(in the rows, 128 means zero)
Named turns come first, each shown by rows before and after it. Which turns, in which order, take the first row of each pair that follows to the second? Write the first one first, as in the answered first pair.
N:
[108 133 157 147 130 112 174  99 141 142] => [121 143 146 146 121 116 181 138 112 159]
[137 105 144  92 135 139 109 139 123 182] => [140 103 121 100 127 141  92 148 105 172]
[141 133  88 132 114 137 105 196  65 134] => [122 106  77 151 124 131  66 127  97  77]
[142 117 129 107 124 133 149 165 106 143] => [139 107 102 124 119 132 121 157  97 114]
Z:
[116 140 134 110 136 118 141 135 105 160] => [113 148 143 117 144 117 142 134 103 143]
[145 115  95 155 103  94 177  94 164 147] => [123 143 139 166 144  98 154  78 157  82]
[118 127 140 113 132 123 134 110 150 136] => [123 131 129 123 125 117 150 119 149 142]
[132 118 133 109 172 130  98  96 144 118] => [154 111  89 120 133 122 140 119 143 167]
L:
[117 145 126 157 154 105 160 103 130  80] => [119 143 126 155 154 103 165  98 134  84]
[125 102 151 117 134 145 119  85 173 118] => [123 111 157 115 145 153  94  98 151  98]
[119 117 168  98 149 151 145 138 148 155] => [116 126 163 105 159 159 115 159 112 125]
C:
[137 109  84 158  94 111 158 124 140 141] => [119 153 172 135 143 115 182 127 149 131]
[144 108 122 115 111 124 133 153 131 152] => [139 129 147 116 127 123 142 161 128 146]
[153 169 119 105 124 146 140 186  95 117] => [146 122 144  53 135 155 101 124 145 137]
Then:
Each pair is two turns apart.
[121 171  92 214 122 123 156 136 102  68] => [110 157 122 203 133 114 180  81 161  78]	N L
[122  85 114 110 116 128  97  63 154 141] => [129 154 106 172 103 107 191 135 117 138]	C L
[128  89  90 151 148  98 101 115 162 141] => [132 101 130 120 160 100 129 125 176 176]	L N
[125 153 137 112 140 170 117 174 105 117] => [139 131  84 129 103 156 148 168 121 150]	C Z
[126 153 138 159 146 125 134 129 118  85] => [126 160 156 151 150 125 152 133 127 102]	N N
[123 137 129 119 114 147 151 123 138 154] => [120 156 131 139 121 147 150 138 118 128]	Z N
[126 140 139 113 129 131 109 137  85 146] => [122 125 109 133 119 123  99 107  93 121]	L N
[132 134 125 130 180 126  95 145 138 115] => [131 126 113 144 175 117 103 125 154 106]	L N
[149 116 113 105 114 133 127 161 104 173] => [128 155 164 117 156 136 123 162  95 124]	N C
[133 147 133 161 111 127 209 169 131 133] => [138 146 116 160 105 133 182 191  99 126]	L N
[ 98 152 188 146 143 164 103  94 145 101] => [120 101 101 165  85 149 113  76 162 136]	C L
[107 150 183  95 131 151 126 148  95 120] => [114 156 145 123 111 146 136 172  73 115]	C C
[144  86  54 114 104 113 102 124 107 101] => [133 170 143 128 142 104 199 168 106 104]	L C
[137 112  94 105  99 139 157 107 165 176] => [111 130 129 125 131 135 154  67 188 120]	Z C
[154 129  90 118  97 152 100 156 106 141] => [132 177 148 140 137 147 118 153 105  88]	N C
[105 135 152 135 139 125 119  80 157  93] => [113 129 101 162 118 122 105 102 127  80]	L C
[113 138 122 112 145 141  71 155  97  82] => [122  93  89  99 120 135  65 118 130 113]	Z N
[146 129 131 124 116 119 130 150 102 145] => [141 126 154 108 126 120 132 132 122 151]	L C
[119  95 103 126 133 151  61 110 103  98] => [104 140 149 148 162 144  93 115 104  65]	C N
[109 116 157  86 157 147  60 154  95 116] => [102 115 174  81 165 144  67 136 112 118]	N N
[125 120  95 168 120 112 107  92 132  84] => [119 153 127 175 135 109 136 109 129  76]	C L
[137 116 114 124 102 131 132 158 107 151] => [117 105 151 107 132 135 101 108 136 119]	Z C
[130 113 135 120 137 131 104  91 156 115] => [139 156 139 145 131 122 171 143 135 132]	Z C
[142 117 100 178 103 118 154 113 136 182] => [126 161 177 168 147 124 170 120 140 159]	N C
[150 133 151 101 123 121 169 161 139 200] => [157  92 106  92 106 129 111 146 127 196]	L C
[121 106 140 153 124 126 181 102 167 152] => [103 124 164 163 155 134 151  96 154  96]	C Z
[115 117 214  67 169 150 122 116 168  98] => [133  56  75 135  92 125 111  77 178  82]	C N
[117 149 156 130 165 128  93 137 121 107] => [133 106  98 130 128 125  74 120 129 127]	N C
[110 143  89 150 117 127 176 112 125 146] => [ 99 141 144 111 150 137 161  88 147 148]	C Z
[103 133 194  94 179 139 123 106 139  88] => [117  74 101 122 122 119 116  60 169 100]	C N
[169  81 104 101 125 125 153 103 177 179] => [131 126 170 125 187 128 122  82 169  74]	Z Z
[136  87  98 143 124 121  98 117  90 126] => [136  99 151  99 150 134 103 129  93 154]	C Z
[152  90  98 131 127 123  99 145 100 109] => [138  91 113 147 138 113 109 104 132  85]	Z N
[ 87 114 169 137 199 116  57  95 161  82] => [120 147  83 219 124  79 190 163 140 134]	Z Z
[132 109  75 159  92 106 189 122 137 150] => [104 165 197 117 172 127 170 136 124 113]	C L
[143 140 117 136 116 121 163 145 135 140] => [136 142 144 125 134 121 162 126 154 133]	C Z
[132 123 157  77 143 154  84 142 109 160] => [132 101  90 128 116 142  60 120 104 116]	C N
[168  62 111 130 123 113 104  69 178 117] => [160 146 118 202 135 102 156 140 119  61]	C N
